Some points, one per row:
array([ -8, -56,  29, -35,   0,  32, -28, -48, -34, -20,  22, -44, -20,   4,  23, -49, -28,  32,
        31, -68,  12, -33, -46, -37])
array([  8,  -9,  -9,  -1,   0,   5,  10, -19, -22,  12,  -2, -23,   6, -14,   6, -27,  19,  -9,
         8,  11, -25,  -3,  -9,   2])
array([  -9,   20,   51,  -41,  -55,  -98,  -41,   10,   16,   -4,  -13,  -56,   30,  -51,  127,
         10,   87,  -20,   29,   44, -127,   33,   81,   27])
array([-32,   5,  -2,  50,  33,  16,  19, -34, -28,  22,   9,  17, -22,  -7, -21,  -2,  17, -78,
       -23,  11,  17, -21,  25,  31])
array([-22, -15, -14,  21,  16,   2, -34, -32, -12, -15, -22,  24, -23, -18, -14,  15,  17,  13,
         9,  15, -18,   9, -10,   9])
array([ -5, -11,   0, -24, -35, -85, -10,  37,   3,  -8,  -8, -49,  -5, -15,  16,  18,  30,  -6,
        12, -21, -37,  12,  42,   4])
array([ -51, -105,  -18,   45,   17,  -44, -127,  -11,    9, -115,  -68,   31,   21,   18,  -40,
         -7,   34,  106,  -28,   38,  -83,   88,   -9,    0])
array([ 24,  31,  42, -52, -44, -37, -19, -38,  55,  22, -65, -20, -61, -11,   5, -47,  -8, -46,
        44, -23,   8, -32, -18, -24])
array([-18,  51,   6,  -3,   0,  32,   3,   0, -64,  51,   0, -41, -67,  -9, -22, -11,  25,  27,
        29, -32,  10,  -8,  -6, -30])
array([-12, -32,  13, -19,  55, -33,  96, -17,  14,  59, -16,  61, -30,  22, -15,  68, -39, -15,
        23,  22,  72, -11, -15,  -5])
array([  5,  -1, -11,   4,  18,  -1,  17, -32, -10,  13,  -8, -13,  42,  -3,  -8, -17,  14, -19,
         7,  -2,  26,   2,  23,  11])
array([ 16,   5,  11,  -7,  19,  -3,  19, -30,   3,   2,   7,  -8,   2,   1,   1,  18,   4,   0,
        10,  -9, -19,   3, -26,  31])
array([ 16,  31, -13,  -6, -10,   7,  -5, -35, -34,  14, -15,   1, -33,  -5,  -2,   5,   4,   5,
        35, -20,  -1,  -7, -13,   4])
array([  4,   2,   0,  -5,   8,  12,  15, -28,  -3,  -2,  -6, -13,  25,   3, -10, -21,   8, -16,
        28, -21,   0,   7,  12,  -5])
array([ -3,  11,   3,  16,  -4,  43,   5, -34, -19,  73,  82,  51, -91,  71,   6,  26, -52, -22,
        17,  17,  60,  -1, -41,   9])
array([ 53,  31, -20,  87,  -8, 115, -23,  80, -24, -66,   4,  25, 127,  89, -61,   7, -68, 124,
       -78, -59, 127,  34,  35, -96])
array([ 20,  -4,  62,  25,  -4, -58,   4,  20,  10,   0,  13,   2, -89,  -3, -33,   7, -12, -61,
         3,  16, -42,   6,  32, -44])
array([-27,   3,  -8,  12,  29,  18,   6, -35, -19,  34, -10,  -8,   2,   0,  -6, -18,  22, -47,
         4,   0,  19, -13,  23,  29])
array([-14, -25,  34,  67,  29,   0,  -6, -65,  -2, -38,   0,  -6,  51,  12,  29, -12, -74,  32,
        -5,   9, -13,  47, -37,   2])
array([ 20,   9,  30, -49, -19,  -5, -13, -14,  33,  52, -48, -12, -51,  22,  -6, -10, -13, -47,
        40, -32,  29, -17,  -4,   0])
array([  1, -21,  22, -16,  -9, -46, -33,  24,  38,   8, -29, -51, -51,  18, -54,  -8, -35, -60,
        23, -18,   0, -38,  11,  -4])
array([ -5, -44,   5, -14, -15,   2, -37,   8, -34, -22,  26, -58, -17,  -2,  -4, -11, -17,  35,
        19, -78,  16, -23, -30, -14])
array([  4,  36,  -6, -21,  28,   5,   6, -20, -40,  53, -14, -14, -68,  -8, -29,  24,  23,  31,
        40,  -2,  25, -10,  14,  -4])
array([ -8, -30,  12,  25,  -9, -61, -27, -21,  -2, -23, -25, -16,  35, -49,  40, -27,  46,  38,
        -5,  80, -83,  31,   5,   1])
array([   8,  104,  127,  -74, -114, -127,  -81,   -5,  127,  -32,  -98,  -17, -127, -127,  127,
         14,  -11,  -75,  -15,   79, -127,  -82,   40,   -2])
array([  18,  123,  -54,  -10,  -58,   86,  -33,  -17,  -44,   -4,  -11,   93,   55,   -1,  -50,
         13,  -10,   31,   59,    6,  -92,  -61, -111,  -25])
array([ 70, -30,   2,  52,  38,   1,  95,  24,  -8,  30,  21,  12,  31, -54, -14,  -6,  -2,  -5,
       -25, 119,  28,   4, -22,   7])
array([ 21,   7, -17, -16,  13,  10,  -2, -27,  -8,  27,  10, -24,  33,   7,  15, -13,  12,   1,
        17,   6, -29,   1, -25,  33])
array([ 31,  32, -15,  50,  -8,  80, -38,  23, -23, -39,   1,  -3,  72,  44, -15, -53, -46,   5,
       -16, -54,  78,   1,   1, -69])
array([ -44,   21,   68,   12,  -71, -127,  -36,   55,   73,  -58,  -27,   31,  -60, -127,  126,
         93,   17,   56,  -73,   86, -106,   27,   20,   20])
array([   9,   11,   16,  -63,  -44, -127,  -70,    3,   25,   40,   -5,  -66,   82,  -46,  127,
         14,   93,  -14,   24,   87, -127,  -14,   76,   81])
array([-14, -40, -18, -28,  72, -35,  -6,   0,  16, -63,  -1,  31, -49,  41, -74,   7,  20,  40,
       -18, -21,  -5,  10,   4,  55])
array([ 36, -24, -17,  42,  14,  27,  29, -18,  17, -36,  -4,  33, 127,  21, -19, -12, -13,  16,
       -21,  26,  52,  29,  23,  -3])
array([  3, -17, -36,  17, -28, -27, -10,  37,  -4,  24, -15, -20,  55, -63,  37,  -6,   5,  38,
       -22,  60, -41,   0,   1,  37])
array([ 11, -39, -13,   4,  16, -25,  -3, -20, -14,   5, -13, -18,  40, -30, -15, -18,  33,  25,
         2,  39, -38,   6,  -7,  21])
array([ 40,  43, -16, -20,  12,  -6, -22, -39, -13,  11,  -5,   9, -66,  -5, -27, -19,   9, -11,
        49,  -3,  22,  -8,   6, -29])
array([ 14,  31, -29,  29, -29,  48,  -8,  78,  12,  60, 114,  58, -68, 105, -19,  91, -54, -10,
       -13, -24,  39,  43, -28,  34])
array([ -6, -45,  22, -36,   7,  23, -23, -45, -33, -10,  19, -42, -13,   0,  13, -41, -22,  29,
        28, -65,   3, -31, -40, -27])
array([   6,   55,  -39,   24,  -99,   84,   -4,   31,   -3,   58,   70,   74, -127,   11,   86,
         51,  -46,  -14,  -50,   73,   25,   43,  -36,   58])
array([-45, -50, -12,  14,  39, -25, -41, -32,  -2, -24, -35,  23,  -6, -16, -30,  -7,  47,  24,
       -16,  42, -32,  30,  -2,  10])
array([  9, -12,  25, -38,  27,   7,  -9, -26, -37,  23,  13, -50, -74,   0, -19, -24,   6,  54,
        19, -30,  28,  -8,   3, -36])
array([ -4, -21,   8, -12,  -6,  -1,   0, -33, -22,  -4,   2, -33, -10,   1,  -3, -25,   2,  -8,
        30, -33,   7,  -5,  -5, -13])
array([ 34, -15, -30,  33,  14,  16,  32, -37,  27, -29,  -1,  28, 127,  23, -27,  -9, -13,   2,
       -12,  23,  57,  21,  28,  10])
array([-10,  -4,   4, -12,  17,   1,  13, -15, -16,  11, -17, -28,  -8,   7,  -4, -18,  12,  -7,
        24, -25,   8,  -6,   8, -13])
array([ 100,  -16,  -41,  126,  -43,  127,   76,   84,   52, -127,   -2,  127,  127,    9,    2,
         -6,  -89,   84, -127,   93,  107,   72,   11,  -35])
array([ 17,  18,  17, -22,  30,  -8,  12, -15, -27,  28,  -7, -40, -62,  -7, -26,  -1,  21,  23,
        20,  -5,  18,  12,  28, -16])
array([ 17,  33,  -4,  29, -14,  11, -46,  61, -53,  14,  21, -36, -54,  31, -51, -64,  -5, -50,
        37, -57,  17,  -8,  16, -84])
array([ 21,  49,   7, -22,   8, -26,  13, -34, -26,  23, -14, -19, -75, -21, -14,  -3,  18,  39,
        28,  -3,   7,   2,   9, -25])
array([ 15,   6,  -3,   0, -35,  52,  12,  28, -10, -11, -15,  -6,  -3, -24, -17, -35,  -1, -16,
        -1,  62, -47, -14, -51,  -6])
array([-17, -62, -28,   9, -26, -56, -50,  75,  -3, -41,  -8, -37, -13,   5, -55,  35,  14,  38,
        -1, -35, -10,  25,  13,   0])
array([  5,  24,  -7,  17, -25,  77,  15,  11, -39,  -3,  12,  -9,  22, -19,  -3, -47,  18,   7,
         6,  29, -29,   5, -50, -19])
array([-24, -83,  39, -26,  -2,  63, -44, -46, -45, -47,  56, -56, -53, -19,  40, -49, -62,  58,
        16, -86,   2, -62, -85, -55])
array([-127,   49,  -62,   99,   36,   80,  -39,   44,  -39,   67,  -23,   78,    7,  -65,   11,
         30,   36, -120, -127,   67,   33,  -46,  111,  127])
array([ 18,  24, -12,  25,   1, 106,  20, -22,  40, -62,  29,  53, 127,  72, -21,   3, -21,  24,
       -45, -18,  63,  81, -15,  -2])
array([ 16,  13,   6,  25,  14,  56,  -3,  -4, -34, -17, -10, -10,  17,  18,  18, -33, -24,  14,
        14, -41,  25,  -6,  -4, -38])
array([ 16,  30, -48,  79, -35,  64,   6,   4,   2,  -9,  51, 118, 115,  54, -25,  13, -28, -33,
       -92,  72,  85,  54,  25,  16])
array([  55,    5,   -1,   35,   43,   24,  -10,  -52,   60,  -47,   27,   23,  -62,  -19,  -14,
        -56,  -38, -116,   32,   19,    3,  -21,  -22,  -61])
array([ 18,  -8, -18,  -2, -53, -58, -41,  78,  20,  -8,  14, -50, -45,  33, -61,  11, -27, -29,
         9, -43,  26,  -3,  23,  -2])
Here are 16 more points, each followed by its number:
array([ -60, -127,  -27,    6,   -8, -102, -127,   66,   61, -127,  -75,   61,  -12,    6,  -74,
         62,   72,  127,  -51,   30,  -99,   84,   -9,    9]) 0
array([ 33,  76,   4, -51, -39,  15, -16, -26,  10,  47, -50,  35, -75,  -2,  -6,  37, -10,  11,
        69, -19,  -1, -46, -43, -26]) 1
array([ 39,  14,  28,   7,  -9, -73,  41,  26, -43,  45,   0,  42, -11,  41, -62, -32,  53, -37,
         9, -25,   7,  42,  36, -75]) 2
array([  38,   -8,   72,    5,   10,  -31,   -1,   17,   36,   23,  -19,    1, -127,   -1,  -54,
         20,  -39,  -52,   11,    2,   -7,  -17,    1,  -53]) 3
array([-41, -19, -14, -35,  23, -14,  66, -16, -28,  25, -16, -34,  21,  -4,   1, -13,  67,  22,
         6, -15,   8,  11,   2, -21]) 4
array([  7,  40,  16, -17,  -4,  24,   9, -32,  10,  -2,  13,  -5, -14,  14,  10, -15,  11,   7,
        12, -19, -20,  18, -29,  -6]) 5
array([ -2,  -6,  25,  79,   6,  31, -53, -86, -22, -59, -18, -39,  61,   8,  42, -52, -41,  25,
         1, -15, -35,  51, -22,   9]) 6
array([ 51, -19,  -9, 106,  58,  50,  95, -12,  73, -54,  18, 127, 127,  52, -53,  56, -80,   4,
       -77,  38, 127,  47,  46,  -4]) 7
array([  21,   56,  -23,   43,  -39,  116,   17,  -23,  -17,  127,  115,  127, -127,   99,   33,
         64,  -60,  -59,  -11,   81,   74,   37,  -52,   43]) 8
array([  4,  28,  -5,  -4,  -5,  13,  23, -17, -15,  17,  -9,  -8,  56,   0, -22, -27,   8,  -4,
        38,  -2, -25, -12, -20,  -5]) 9
array([ 17, -22, -50,  63,  23,  64,  27, -48,  35, -54,  -6,  81, 127,  41, -43,   5, -15, -18,
       -71,  44, 112,  34,  54,  35]) 10
array([-19,  43,  11, -13,   0,  50,  23,  -4,  -7,   9,  -8,   0, 113,  16, -61, -47,   1, -17,
        28, -15, -53, -22, -19, -33]) 11
array([-112,   50,  -52,  104,   31,   46,  -34,   45,  -51,   66,  -11,   83,  -17,  -48,   -3,
         23,   40, -124, -120,   62,   45,  -33,   96,  106]) 12
array([ -8,  -4,  31,  56,  10,  10, -34, -62, -10, -38,  -3, -38,  40,  -6,  25, -30, -35,  13,
        -5, -25,  -9,  36, -22,   8]) 13
array([-14, -24,  17, -13,  12, -54,  41,   1, -68,  15,  24,  -8,  -9,  26, -38, -35,  50,  16,
        -3, -32,  -1,  16,  -5, -72]) 14
array([-27,  29, -16,  11, -55,   8,  14,  53,  -6,  25, -11, -17, -40, -57,  62,   2, -18, -11,
       -20, -24,  10,   4,  38,  25]) 15
Which three of these numbered points are nearest to each point below by angle, seen from the average point of the first points? Their numbers follow each, nearest first.
array([ -2,   5,  31,  15,   9, -16,  10, -30,   0, -15,   5, -33, -16, -14,   0,   2, -18,  -3,
         5, -32,   6,  11, -23,   8]) > 13 5 6
array([ -1, -11,  21,   6,  12,   2,  23, -22,   0,   0,  -2, -26, -57, -11,   0,  -2, -17, -24,
        15,  -9,  -5, -13,  -9, -12]) > 3 1 5
array([  2,  15,   7, -16,   8,  20,   9, -26,  -5,  11,  16,  -5,  -6,  20,   8,  -3,   6,  -8,
        16, -18,  -3,  18, -14,   9]) > 5 9 4
array([  4,  18,  85,  46,  55, -51,  -6, -50,  35, -36,  20,  22, -15,  -4,  41,  70, -51,  18,
       -10, -20, -16,   9, -35,  42]) > 13 6 7
array([-49,  15, -17,  28,  51,  26,  12, -47, -28,  34, -13,  -1,  -5,  -7, -10,  -2,  29, -67,
       -14,  12,  43, -34,  38,  56]) > 12 10 4
array([  3,  -6,   1,  39,   4,   9, -44, -74, -29, -22, -31, -27,  39,  16,  22, -53, -11,  15,
        22,  -9, -26,  34,   5,   5]) > 6 13 9
array([ -3,  -6,  -1,  30,  -1,  13, -10, -57, -28, -14, -27, -29,  20,  14,  18, -50,  -4,   4,
        34,   3, -22,  29,   7,  -7]) > 6 13 9
array([ 29,  10,  28,  20,   7, -72,   6,  10, -30,  20,   6,  13, -20,  24, -46, -24,  17, -47,
        14,  -4,  -4,  26,  40, -45]) > 2 14 3
array([ -7,   8, -28,  27,  46,  36,  22, -46,   6,  -5, -11,  34, 102,  20, -40,   5,   6, -30,
       -25,  15,  70,   8,  60,  38]) > 10 7 12
array([-69, -30, -21, -48,  31,  -2,  92,   3, -32,  33, -21, -29,  51,   4, -11,   5,  71,  26,
        14, -16,  -7,  -9,  -5, -35]) > 4 14 9
array([ -9, -38,  34,  29,  -2,  22,  18, -19,  42, -26,   8, -21, -82, -38,  30,  26, -43, -52,
         6,   6, -25, -26, -38, -13]) > 3 15 8
array([ 11,  12, -34,  -8, -36, -14, -36,   4, -44,  -2,  -6,  -1, -37,   7,  -7,  36,  -8,  36,
        51, -58,  -2, -19, -34,  -3]) > 1 5 14
array([-17,  30,  -2,  37, -90,  13,  22,  98,   8,   5,   6,  -3, -68, -85,  97,  28, -53, -14,
       -53, -26, -14,  12,  28,  -5]) > 15 12 8
array([ -65, -127,  -38,   10,   25, -113, -127,   90,   44, -127,  -51,   72,  -20,   33, -118,
         61,   80,  127,  -65,   32,  -86,   86,   -7,   16]) > 0 14 10
array([  0,  -4,   5,  33,   7,  13, -27, -65, -29, -25, -24, -31,  19,  20,  26, -52,  -5,   3,
        21,  -7, -30,  33,  11,   1]) > 6 13 9
array([  4,  23,   6, -10,  10,  38,   6, -25,  -2,  -2,  13, -12,  -2,  13,   8,  -7,  10,   1,
        13, -23, -14,  22, -13,   7]) > 5 9 11
array([-31,  18, -63,  68,  -5,  89,  -4,   0,   9,   0,  44,  51, 127,  73, -65,  28, -21, -39,
       -81,  17, 110,  17,  52,  55]) > 10 7 12
array([-15,  24,   7, -12,  10,  46,  13,  -5,  -3,  11,  -8,  -6,  90,   5, -53, -42,   2, -15,
        28, -18, -46, -14, -18, -28]) > 11 9 5
array([  0,  25,  66,  46,  12, -18,   6, -28,  23, -41,  22, -14, -24, -36,  40,  50, -45,  29,
       -19, -42,  -2,  11, -37,  40]) > 13 6 5
array([ 19,  -4,  28,  34,  17, -10,  -6, -15,  -6,  -1,  24, -44,   2, -31,  31,   3, -43,  22,
        -1, -15,   0, -29, -58,  20]) > 13 6 5
array([ 15,  15,  24, -12,  31,  18,  11, -28,  10,   6,  17,   3,   4,  12,   0,  17,  -2,  11,
         7, -29,  -7,  15, -32,  24]) > 5 9 13
array([  2, -17,   5,  -3, -10,  -4,  -7,   8, -36,  -5,  19, -44, -18,   6, -21, -22,   2,   2,
        21, -49,   2,  -1,   2, -19]) > 14 4 2
array([-42,  14, -23,  20,  36,  16,   4, -45, -28,  37, -10,  -5,  -8,  -6,  -7, -11,  26, -63,
        -9,   5,  23, -24,  33,  54]) > 12 4 10
array([-42,  25,  -6,  27, -32,  20,   4,  33,  -1,  22,  -8, -13, -39, -55,  48,  17, -26, -34,
       -50, -16,   9, -13,  23,  56]) > 15 12 8
array([  0,  21,  22,   1,  29,  11,  10, -24,   1,   6,  17, -14, -14,  -4,  -8,   4,   1,  -4,
         7, -19,  -3,  16,  -8,  18]) > 5 4 13
array([ 50, -17, -39,   3,  14, -26,  32,  -1, -10,  47,   3, -20,  58, -15,  -9, -50,  13, -32,
        15,  65,   3, -12,   9,   9]) > 9 4 11
array([-33,  -4,  -8, -11,  24, -17,  47, -28, -26,  30, -12, -24,   2,  -2,  -3, -19,  46, -10,
        -1,  -7,  16,  -1,  13,   5]) > 4 14 9
array([ -47, -118,  -45,    5,  -55, -127, -127,  127,   53, -127,  -51,   12,  -26,   -2, -105,
         70,   61,  127,  -51,  -18,  -50,   62,   -8,  -17]) > 0 14 2
array([-11, -36,  38,  42,  61, -38,  39, -58,  19,  -9,  -2,  43,   4,  14,   0,  56, -83,  22,
         4,  13,  33,  16, -39,  16]) > 7 10 13
array([-10, -53,   7,  28,   2, -18, -20,   7, -10, -35, -20,  -4,  13, -32, -32,  -9,  27,  60,
        -1,  35, -30,  55,  -3,  -7]) > 0 6 13
array([-34, -26, -18, -52,   1, -10,  65, -13, -23,  26, -13, -25,  13,   7, -10, -19,  39,   8,
        17,  -1,   6,  20,  -9, -23]) > 4 14 9
array([-17, -24,  15,  61,  25,   1, -46, -57, -20, -49, -21, -13,  35,  -1,  15, -32, -20,  25,
         0,   6, -38,  43, -11,   0]) > 6 13 0
array([ 26,  16,  21,  27,  -8, -51,  13,  27, -39,  13,  11,  10, -22,   9, -38, -23,  13, -41,
         4, -11,  -3,  35,  40, -42]) > 2 14 3
array([ -3,  22,  15,  -2,   5,  47,   6,  -2, -10,   8,   4,   5,  62,  20, -32, -32, -14, -13,
        22, -14, -30, -16, -27, -27]) > 11 9 5
array([ 22,  24,  17, -18,  40,  42,   8, -26,  28,   5,  39,  10,  23,  20,   8,  47,   4,  36,
        -7, -15, -30,  12, -63,  43]) > 5 8 9
array([ -42,  -57,   24,  -58,    2,  -39,   37,  -15,  -73,   -8,   30,  -32,  -13,   20,   -2,
        -58,   56,   82,   -4,  -74,    4,   -9,  -65, -105]) > 14 4 2
array([ 13,   1,   8,   7,  -8,  13, -17, -52, -12,   5, -29, -12,  20,  11,  28, -38,  -2,  -7,
        37, -19,  -6,  27,   0,  -2]) > 6 13 9
array([ 25,   8,  16,  11,  -1, -48,  16,   0, -39,  26,  11,   5, -18,  18, -44, -30,  16, -31,
        17, -15,  -7,  25,  24, -35]) > 2 14 3
array([ -22,   13,   -5,  -52,   49,   24,   37,   34,   26,  -15,   14,   28,   61,   32, -116,
         -9,   18,    9,    0,  -31,  -40,  -35,  -21,   -2]) > 11 9 4
array([-20, -13,  49,  73,  19,  -6,  -5, -62,   7, -57,   8, -15,  42,  -5,  35,  -1, -78,  33,
       -12,  -9, -17,  46, -45,  22]) > 13 6 7
array([-32,   9,   8, -18,  15,  50,  16,  12,  14,  27, -20, -18,  78,   8, -60, -15, -14, -34,
        41, -11, -43, -51,  -8, -26]) > 11 9 4
array([-11, -35,  41,  30,  76, -43,  70, -52,   9,  11,  -6,  66, -12,  19, -10,  76, -69,  12,
        -7,  24,  43,  -1, -28,  14]) > 7 10 8
array([ 25,  22,  -7,  -6,  18, -18,  -5, -29,   3,   5,  -6,  -3,  -3,  12, -30, -51,  11, -60,
        48,   0,  19,   9,  29, -35]) > 2 9 14
array([ 20,  12,   8,  20,  -7,   6,   8, -41,  -2,  50,  54,   9, -30,  22,  11,  24, -26,  -9,
        -3,  26,  26,  13, -39,  49]) > 8 5 1
array([  0,  -4, -13,  14,  10,   5,  18, -37,   5,  -5,  -9,   6,  69,  17, -21,  -8,   6, -17,
         5,   2,  18,  17,  26,  14]) > 10 7 11
array([ -7, -33,  25,   9,  44, -31,  59, -34,  26,  23,  -7,  47,  -5,  17,  -5,  48, -70, -10,
        14,  12,  45,  14, -37,   2]) > 7 8 3
array([ 40,  -5, -36, -13,   5, -49,  -7, -35,  -9,  41,  -2, -31,  39, -16,  19, -31,  29, -25,
        37,  51, -43, -33,   7,  34]) > 9 4 11
array([ -2,  -5,   6,  15,  14,  13, -12, -47, -20, -10, -15, -30,   7,  10,  12, -36,  -2,  -5,
        22, -15, -19,  16,  12,   6]) > 6 13 9
array([ -7,  53,  15,  44, -84,   4,  41,  47,  21, -15,  13,   1, -99, -91,  82,  12, -53, -16,
       -51,  -6, -14,   0, -12, -24]) > 15 3 8
array([  6,   6,  26,  21,  19, -24,  23, -28,   4,  -8,  26, -37, -10, -23,   6,   4, -26,   3,
        -8, -17,  -8,   2, -40,  19]) > 13 5 6
array([ 23,  34,  -6, -59, -44,  48, -22,  18, -15,  46, -32,  20, -45,  16,   2,  56, -12,  55,
        86, -71,  31, -50, -55, -44]) > 1 5 8
array([  6,  -4, -16,  20, -10,  -9, -28, -16, -28, -28, -12, -14, -17,   9,  -9,   4,  -6,  22,
        12, -40, -18,  11,  -7,  19]) > 6 13 0
array([  6,  18,  13,   2,   0,  58, -10, -36,  -7,  40,  56,  32, -55,  61,  12,  17, -33,  -4,
         8,  -6,  19,  19, -44,  16]) > 8 5 1
array([-22, -68,  59, -14,  13,  26, -51, -55, -38, -49,  64, -67, -45, -18,  19, -38, -61,  70,
        14, -90,   9, -45, -87, -38]) > 13 6 5
array([-20,  66, -12,   4, -78,  74,   5,  97,  21,  23,  24,   8, -30, -43, 110,  28, -46,   3,
       -49, -46,  -4,  32,   7,  23]) > 15 8 12
array([-14,  35,   3, -12,  -2,  39,  15, -10,  -9,  16,  -7,   1,  76,  16, -52, -34,   6, -13,
        40, -16, -47, -20, -22, -27]) > 11 9 5
array([ 10,  16, -26,  11, -31,  85,  16, -21, -19,  40,  41,  39, -49,  28,  11,  -2,  -5, -23,
       -17,  63, -16,  15, -52,  17]) > 8 5 12
array([-20,  17,  -4, -42,  47,  18,  38,  28,  18,  -9,  10,  22,  62,  21, -98, -16,  22,   0,
         4, -26, -39, -28, -21,  -3]) > 11 9 4
array([ 31,   9, -29, -12,  19, -44, -21,  16,  18, -20,   5, -13, -20,  17, -58, -34,  13, -56,
        38, -26,  33,   1,  38, -14]) > 2 3 14
array([-10, -35,   1,  -9, -18,  -3, -21,  22, -39,  -7,  21, -51, -23,   9, -19, -18,  -5,  18,
        18, -65,  -8,  -9,  -5, -23]) > 14 4 2
array([  8,  21,   7,  -6,  13,  17,  23, -13, -19,  14,  -9, -22,  15,   0, -23, -28,  12,  -2,
        29,  -8, -11,   9,  -4, -14]) > 9 11 4
array([ -77, -127,  -46,    0,   17, -127, -127,  127,   62, -127,  -47,   70,  -35,   23, -127,
         91,   91,  127,  -74,   36, -108,   92,    9,   30]) > 0 14 2
array([ 12,  28,   2,   3, -10,  46,  11, -36,  -2,  33,  54,  34, -60,  46,  12,  18, -12, -11,
        15,  19,   9,  34, -29,  26]) > 8 5 1
array([-27, -56,  21, -30,  20,  -5,  10, -27, -61,  -3,  28, -33,  -9,  15,  -6, -48,  22,  45,
        10, -56,  -1, -14, -35, -63]) > 14 4 5
array([-42, -21,  -2, -38,  39, -26,  82, -23, -32,  18, -16, -29,   3,  -2,  -1,   2,  72,  32,
        -3, -20,  18,  14, -10, -17]) > 4 14 2
array([ -8,  12,   7,   9,   5,  82,  -6, -37,  -9,  78, 101,  67, -85,  80,  16,  30, -61, -13,
        15,   9,  40,   6, -55,  10]) > 8 5 1
array([-30, -53,  -4,   8,  27, -22, -52, -26,   2, -35, -32,  14, -19, -19, -23,  -2,  45,  33,
        -7,  38, -39,  32,  -9,  -3]) > 0 6 4
array([ 16,  25, -19,  -5, -15,  -1, -13, -38, -32,   7, -18,   8, -35,  -7,   3,  16,   9,  13,
        40, -24,  -8,  -9, -20,   5]) > 1 5 9
array([-10,  -2,   1, -21,  10,  37,  30,  -5,  -8,  30, -25, -18,  33,   2,  -4,   1,   7, -17,
        47, -29,   1, -19,   2, -14]) > 9 11 4
array([-53, -28, -19, -45,  24, -22,  74, -11, -32,  34, -18, -35,  20,   9,  -1, -11,  78,  36,
        -1, -17,   9,  10,   1, -28]) > 4 14 9
array([-14,  -5,  -2, -18,  12, -18,  31, -27, -21,  16,  -8, -31,  -7,  -3,  -4, -16,  29,  -3,
        17, -20,   2,   9,  -1,  -7]) > 4 14 9
array([ 23,  -1,   7,  23,  17, -26,  11, -39,  -6,  28,  33, -31,  18, -20,  13,   5, -16,   7,
        -9,  25, -15, -10, -40,  44]) > 13 6 9
array([-18, -10,  -1,  -6,  24,  27,  24, -11, -18,  26, -10, -28,  34,   4, -13, -10,   5, -11,
        40, -17, -15, -17,   5,  -9]) > 9 11 4
array([   7,   40,  -39,   51,  -33,  111,    9,  -29,  -24,  108,  116,  109, -127,   96,   39,
         71,  -47,  -60,  -27,  103,   73,   28,  -43,   59]) > 8 12 7
array([-24, -12,  -7, -26,  15,   0,  45, -14, -26,  30, -19, -28,   3,  -2,  -5, -15,  41,   3,
        26, -17,  -2,   3,   6, -13]) > 4 14 9
array([  0,  15,   6, -12,  17,   6,  14, -20, -12,   5,  -9, -24,  21,   4, -20, -27,  11, -16,
        22, -17, -10,  -1,  -3,  -9]) > 9 11 4
array([ -16,   25,   -4,  -46,   40,   35,   28,   29,   22,    0,   24,   41,   33,   31, -105,
         -5,   14,    2,    5,  -17,  -35,  -27,  -22,   -1]) > 11 9 5
array([ 100,  -24,  -19,  127,  -16,  127,   92,   70,   37, -124,   35,  114,  127,   19,  -42,
        -39, -111,  118, -127,   99,  113,   58,  -49,  -53]) > 7 10 6
array([ 14,  36,  -2,   3, -15,  49,   8, -34,  -3,  29,  51,  32, -58,  41,  16,  23,  -7, -10,
         0,  15,  12,  37, -34,  27]) > 8 5 1
array([-32,   9, -20,  22,  25,  52,  15, -27, -21,   7,  -3,  -4,  68,  17, -23, -18,  13, -24,
       -10,  -7,  44,  -5,  25,  15]) > 10 11 7
array([-21,  39,  35,   9,  22,  60, -12, -28,  23, -13,  35,   1,  10,   6,  15,  19, -12,  -3,
       -12, -44,  -9,  19, -51,  39]) > 5 13 6
array([  0,   4,  20,   7,  12,  12,  15, -27,  -5,  -5,   8, -23, -11,  -4,   1,  -3,   0,  -4,
        10, -28, -13,   6, -11,   0]) > 5 13 4
array([ 16,  15, -14,   9, -17,  48,   9, -35, -16,  37,  51,  31, -99,  36,  24,  22,  -4, -19,
        -8,  44,  23,  30, -29,  33]) > 8 5 1
array([ -9, -15,  45,  90,  14,   7, -37, -81,  -4, -76,   4, -41,  76,  -1,  41, -34, -65,  35,
       -15, -18, -36,  51, -55,  21]) > 13 6 10
array([   9,   -8,  -25,   16,  -23,   51,   -2,  -23,  -26,    8,   38,    4, -115,   -5,   48,
          1,    7,  -17,  -27,   66,    0,   14,  -41,   33]) > 8 12 15
array([  4, -17,  24,  15,  -9, -35,  -7,  14,  15,  -9,  -7, -38, -64,  -3, -25,  -1, -23, -31,
        11, -24,   9, -15,  -2, -14]) > 3 2 14
array([ -58, -127,  -40,   21,   13,  -94, -127,   74,   44, -127,  -65,   45,    6,   21,  -97,
         45,   56,  127,  -46,   12,  -76,   87,  -15,    5]) > 0 14 6
array([ -61, -127,  -44,   -1,   15, -103, -127,   96,   60, -127,  -66,   76,  -41,   24, -122,
         77,   69,  127,  -58,    4,  -69,   81,  -23,   17]) > 0 14 3
array([  6,   8,   5, -15,   4,  -1,  18, -23,  -9,  11, -21, -20,   7,  -4,  -2, -16,   7, -17,
        41, -26,   3,   1,   5, -11]) > 9 4 11
array([-12, -28,  13, -17,  -3,  13, -11,   0, -42,  -8,  20, -65, -46,  12,  -9, -23,  -6,  36,
        24, -59,  20, -11, -12, -25]) > 14 4 5
array([ 10,  11, -15, -22, -16, -57, -24, -28, -19,  23, -10, -29,  14, -23,  47,   6,  40,  -6,
        46,  25, -57, -23,  15,  29]) > 9 4 1
array([  1,   9,   9, -14,   4,   1,  20, -29,  -4,   9,   0, -18, -14,   2,   3, -15,   8, -11,
         6, -18, -13,  10,  -9,   1]) > 5 4 9
array([-11, -44,  39,  19,  56, -50,  47, -63,  22, -15,  -9,  41,   7,   9,   3,  54, -64,  21,
         5,  20,  20,  17, -37,  21]) > 7 10 13
array([-84,  13, -30,  39,  14,  76, -12,  19, -59,  41,   1, -39,   9,   4, -38, -12,  28, -46,
       -27, -24,  24, -43,  31,  41]) > 12 15 11
array([-20, -12, -37,  43,  37,  87,  25, -22,  17, -16,  -2,  36, 127,  46, -50,   9, -13, -17,
       -23,  -2,  62,   4,  46,   3]) > 10 7 11
